In the data rows, the value 128 means zero.
Here is a table of points, one per row:
array([113, 111, 127, 106,  67, 128, 144, 160, 121, 233, 158, 112, 103,
       135, 103, 133,  79, 139, 133, 170, 156, 142, 139, 117])
array([ 56, 155, 111, 153,  94, 153, 134, 166, 113, 244, 165, 129, 196,
       147, 209, 103,  85, 137, 111,  87, 163, 148,  72, 160])
array([ 92, 152,  90, 120, 112, 201, 165, 108, 125, 108, 151,  93, 153,
       162, 141, 124, 122, 149, 133, 169, 136, 107, 155,  87])
array([106, 143, 128, 159,  66, 141, 103, 102, 138, 159,  96, 132, 189,
       143, 138, 173, 163, 124, 131, 144, 130, 147, 143, 114])
array([136, 127, 103, 149, 167, 106, 100, 208,  91, 114, 111, 152, 105,
       168,  98, 115, 135, 155, 165,  99, 111, 145, 119, 147])
array([167, 107, 143, 101, 117, 161,  98, 101, 159, 134, 113,  74, 139,
       121, 198, 204, 171,  82, 115, 169, 185, 154, 139, 106])
array([116, 103,  83, 118, 133, 137, 109, 207, 148, 115, 117,  76, 106,
       127,  50,  91,  96, 149, 116, 137, 156, 145, 129, 105])
array([102,  73, 151,  97, 108, 111, 139, 133, 151, 162, 143, 148,  84,
       142, 109,  79, 124, 163, 111, 193, 153, 152, 123,  71])
array([118, 133,  78, 158,  78, 108, 148,  92, 175, 101, 166, 102, 147,
       131, 167, 126, 149, 151, 134, 194, 153,  80, 120,  82])
array([133,  77, 110, 149,  78, 149, 129, 123, 158, 192, 164, 133, 146,
       186, 144,  90, 179, 139, 147, 183, 112, 137,  70, 174])
array([149, 147, 121, 149, 188, 131,  91, 166, 100,  95, 131, 185,  84,
       171, 150, 168, 134, 129, 155, 141, 107, 164, 137, 136])
array([ 92, 188, 127, 110, 140,  90,  96, 161, 135,  95,  94, 139, 167,
        86, 117, 166, 102,  81,  98,  92,  98, 131, 167, 190])
array([137, 144, 116, 125, 142, 135, 148, 119,  91,  92, 114, 128,  87,
       108, 110,  93, 164, 137,  91, 131, 138, 100, 153,  80])
array([ 86, 156, 145, 131, 115, 195, 143,  97, 186, 118, 121, 119, 146,
       117, 159, 183, 116, 140,  73, 144, 141, 116,  83,  89])
array([132, 121, 168, 135, 172, 125, 155,  70, 138, 115, 153, 118,  97,
        97,  85, 103, 132,  41, 121, 164, 170, 138, 129, 131])
array([140, 150, 111, 149, 145, 118, 118,  80, 111, 103,  93, 106, 178,
       104, 113, 148, 143,  90, 125,  60, 148,  77, 164, 152])
array([130, 143, 149, 155, 144,  97, 143, 129, 114, 119, 169, 142, 120,
       144, 157, 153,  90, 109, 107,  70,  56, 110,  65, 146])
array([115, 119, 135, 115, 118, 153, 137, 139,  78, 106,  67,  99, 145,
       105, 193,  84, 154, 119, 133,  88, 105, 110, 171, 113])
array([117, 107, 121, 109,  97, 151,  71, 158, 150, 138, 152, 147, 169,
       100,   0,  77, 157,  89, 193, 156, 183, 139,  91, 144])
array([110,  87, 154, 126,  88, 169, 144, 127, 150, 209, 106, 133, 105,
       157, 146, 118, 115,  76, 124, 187,  88, 146, 142, 117])
array([157, 110, 114,  90, 134, 125, 153, 140, 104, 107,  80,  59, 150,
       127,  90,  98, 122, 126, 139, 131, 150, 124, 144, 145])
array([182, 133,  96, 128, 139, 145, 174,  89, 114, 101, 159, 188,  58,
       148, 134, 164,  35, 149, 123, 116, 124, 127, 126, 176])
array([156, 144, 103, 115, 102,  75, 100, 178, 126,  54, 188, 104, 104,
        80,  93,  57, 116, 129, 125, 185, 164, 167,  96,  91])
array([180, 153, 163, 143, 141, 150, 170, 140, 149,  89, 162,  71, 108,
       101, 135,  95, 116, 154, 109, 172, 149, 114, 174,  86])
array([134, 104, 112, 142, 146, 112, 172, 167, 123, 124, 107, 127, 116,
       131, 168, 187, 119, 123, 194, 162, 104, 134,  27, 119])
array([111, 135,  68, 155, 155, 134, 176, 108, 165,  81, 135, 143, 108,
        98, 164, 116, 165, 111,  86, 128, 154, 100, 173,  76])
array([112, 109,  97, 112, 148, 120, 129, 121,  92, 105, 118, 178,  58,
        79, 153, 186,  76, 138, 153, 123,  70, 116,  85, 162])
array([139, 152, 134, 127,  48, 153,  86, 102, 150, 228,  99, 142, 159,
       168, 189, 143, 128, 136,  94, 104, 110, 124,  46, 148])
array([121, 142, 129, 140, 139, 105, 159, 151, 118, 117, 128, 155, 118,
       159, 134, 169,  71, 140, 193,  91, 106, 181,  72, 157])
array([127, 182, 118, 108,  91,  95, 106, 159, 137, 180,  98, 170, 135,
       126,  84, 113, 181, 137, 101, 150, 123, 131,  77, 161])
array([165,  94, 135, 155, 144, 100, 172, 173, 126,  72,  87, 163,  77,
       165, 104,  69, 107, 146, 232, 112, 147, 176,  96, 162])
array([ 91,  99, 136, 203, 144, 116,  61,  61, 170, 117, 135, 106, 133,
        56, 140, 168, 163, 103,  89, 174, 117, 112, 182, 134])
array([150,  74, 137, 113, 128, 103, 105, 108, 107, 125, 137, 130, 176,
       105,  68, 127, 133, 102,  83, 159, 147, 137, 188, 207])
array([104, 108, 107,  70, 161,  98, 106, 127, 135,  57, 135, 133, 108,
       175, 135,  61, 175, 191,  65,  84, 183,  80, 109, 162])
array([ 82, 115, 173, 115, 190, 103,  91,  47, 126, 212, 132, 110, 140,
       148, 148, 150,  88, 143, 108, 122, 139, 122, 104, 158])
array([ 99, 173, 136, 127, 174, 116, 117, 154, 155, 115, 142, 159, 157,
       118,  93, 178, 153, 121,  89,  55,  55, 174, 137, 126])
array([119, 145, 151, 117, 117, 132, 108, 128, 100,  98,  84,  86, 180,
       156,  73, 100, 136,  87,  85, 122, 115,  85, 124, 127])
array([133, 177, 197, 124, 118, 127, 126,  86, 155, 145, 111, 128, 143,
       100,  99, 127, 157,  83, 109, 113, 164, 157, 167, 150])
array([118, 142, 118, 140, 124, 147, 111, 130, 156, 168, 141, 140, 114,
       184, 104, 123, 100, 122, 119, 153, 172,  97,  88, 128])
array([144, 131, 121, 112, 147, 174, 121, 129, 108, 108,  98, 149,  91,
       151, 104, 188, 135, 122,  83,  70,  72,  68, 179, 132])
array([160, 149,  87, 108, 150,  59, 150, 142, 136, 155, 153, 168, 146,
       183, 125, 169,  72, 174, 181, 110,  62, 144,  94,  84])
array([143, 164, 220, 171, 122, 165, 162,  86, 156, 129, 108,  96, 138,
       118, 119, 118, 123, 120,  92, 118, 169,  84, 112, 126])
array([126, 137,  87, 107, 163, 142, 132,  43, 197, 110, 100, 141, 148,
       100, 119, 188, 106, 145,  80,  90, 146,  87, 142,  59])
array([169, 111,  88, 138, 163, 114, 122, 185,  80,  74, 160, 147, 103,
       154, 102,  78, 115, 169, 138,  84, 156, 109, 143, 123])
array([ 98, 149, 177, 114,  81, 122,  85,  84, 118, 165, 129,  56, 139,
        97, 135,  98, 194, 127, 110, 135, 100, 120, 103, 103])
array([161, 155, 154, 157, 233, 156, 126,  67, 156, 108, 150,  95,  43,
       154, 200, 167, 110, 142, 134, 139,  62,  91, 134,  76])
array([103, 119, 138, 142,  82, 174,  80, 109, 153, 224, 104, 170, 160,
       146, 197, 102, 107, 113, 121, 136,  86, 131,  92, 161])
array([170, 102, 168, 135, 133, 110, 113, 109, 130, 127,  94, 102, 178,
       109,  78, 119, 102,  99, 145, 176, 139, 119, 113, 119])
array([138, 166, 161,  64, 139, 146, 110, 130, 130,  94, 147,  96, 168,
       119, 152, 143, 119, 172, 138, 155, 165, 148, 166,  80])
array([125,  73, 177, 110, 129, 117, 112, 177, 126,  95, 167,  79, 131,
       115, 110, 161, 130, 145, 154,  98, 150, 107, 132, 115])
array([108, 118, 172, 201,  98, 182,  87, 128,  85, 182, 134, 191, 159,
       137, 192,  91, 128, 144, 142, 114, 153, 180,  71, 145])
array([ 74,  81, 144, 113,  93, 130, 155, 137, 138,  70, 158, 123, 120,
       113, 158, 170, 117,  92, 198, 161, 155,  87, 175, 102])
array([ 68, 178,  85, 107, 106,  88, 163, 166, 126, 125, 136, 115,  82,
       108, 122, 138, 139, 117, 194, 114,  98, 163, 162, 159])
array([137,  97, 108, 127, 158, 150, 153, 135, 157,  75, 144, 150, 130,
        89, 137,  87,  86, 195, 147, 137, 124,  68, 163, 164])
array([112, 160,  99, 107,  85, 168, 148, 116, 116,  86, 106, 117, 118,
        98, 137, 121, 146, 114, 116, 101, 137, 121, 180,  83])
array([116, 101, 109, 169, 125, 179, 128, 139, 131, 223, 134, 154, 126,
       191, 154, 123, 137, 100, 161, 193, 111, 174,  37, 151])
array([179, 142, 111,  99, 117,  90,  95, 180, 129, 115, 140,  82, 119,
       126,  74,  52, 100, 111, 170,  86, 132, 127, 128, 144])
array([137, 121, 161,  94,  83, 131, 143,  92,  77, 133, 122, 131, 155,
       136, 121, 141, 147, 183, 115, 154, 119, 153, 105, 129])
array([146, 115, 109, 131,  97,  75, 119, 161,  84,  68, 188, 140, 121,
       201, 119, 144, 106, 145, 174, 135,  69, 215,  81, 156])
array([145,  87, 126, 115, 131,  68, 169, 164, 124,  90, 185, 100, 113,
       129, 140,  88, 133, 146, 109, 129, 130, 142, 161, 111])
There is one direction along which these points spread out most. Take the direction at right angles to it along which they spread out most. Then take the direction at right angles to both along which they spread out most. Go by this last direction. How many in every 100 of the points above lie lower along it than each point below? Round to a whole number. More than half of the points above lie lower than the first one.
array([108,  72, 138, 134,  78,  98, 108, 123, 141, 118,  74, 124, 151,
        89, 122, 126, 117, 113, 149,  64, 160, 123, 200,  52]) 73
array([167, 159, 103, 153, 173, 110, 127,  87, 103,  84, 165, 172,  92,
       122, 137, 120, 164, 150, 120, 100, 141, 108, 169, 125]) 17
array([147,  75, 129, 132, 188, 116, 199, 106, 139,  93, 128, 105, 134,
       136, 111, 122, 127, 111, 121,  86, 117, 111, 147, 150]) 25
array([125,  80,  84,  88, 133, 151, 163,  92, 118, 111, 125, 166, 171,
       108, 103,  81, 187, 101, 130, 149, 127, 157, 160, 144]) 80
array([159, 146, 164, 118, 149, 160, 147, 155, 162,  96,  78, 100, 162,
       104, 163, 149, 128, 116,  96, 146, 111, 160, 201, 127]) 27
array([ 86, 199, 101, 175,  85, 141,  94, 100, 111, 248, 104, 106, 135,
       135, 129, 151, 158, 149, 115, 107, 106, 158, 136, 173]) 38
array([146, 131, 147, 119, 126, 166, 141, 169, 128, 161, 103, 112, 123,
        57,  67, 127, 157,  94,  98, 134, 161,  92, 157, 149]) 87
array([120,  98, 129, 142, 169, 143, 154, 173,  99, 124, 114, 135, 100,
       140, 124, 174, 151, 184, 141, 112,  80, 134, 141, 151]) 17
array([155, 134, 117, 158, 186,  88, 134, 139,  51, 152, 140, 165,  86,
        98, 144, 135, 127, 154, 117,  80, 125, 129,  82, 133]) 17
array([168, 143, 121, 134, 143,  67,  85, 109, 134, 130,  99, 142,  67,
        81, 163, 123, 160, 158, 144,  68,  94, 133, 164, 126]) 17
array([123, 164, 156,  79, 116,  96, 122, 141, 106, 170, 143, 200, 170,
       172, 135, 133, 109,  45, 142, 170, 148,  99, 136, 100]) 63
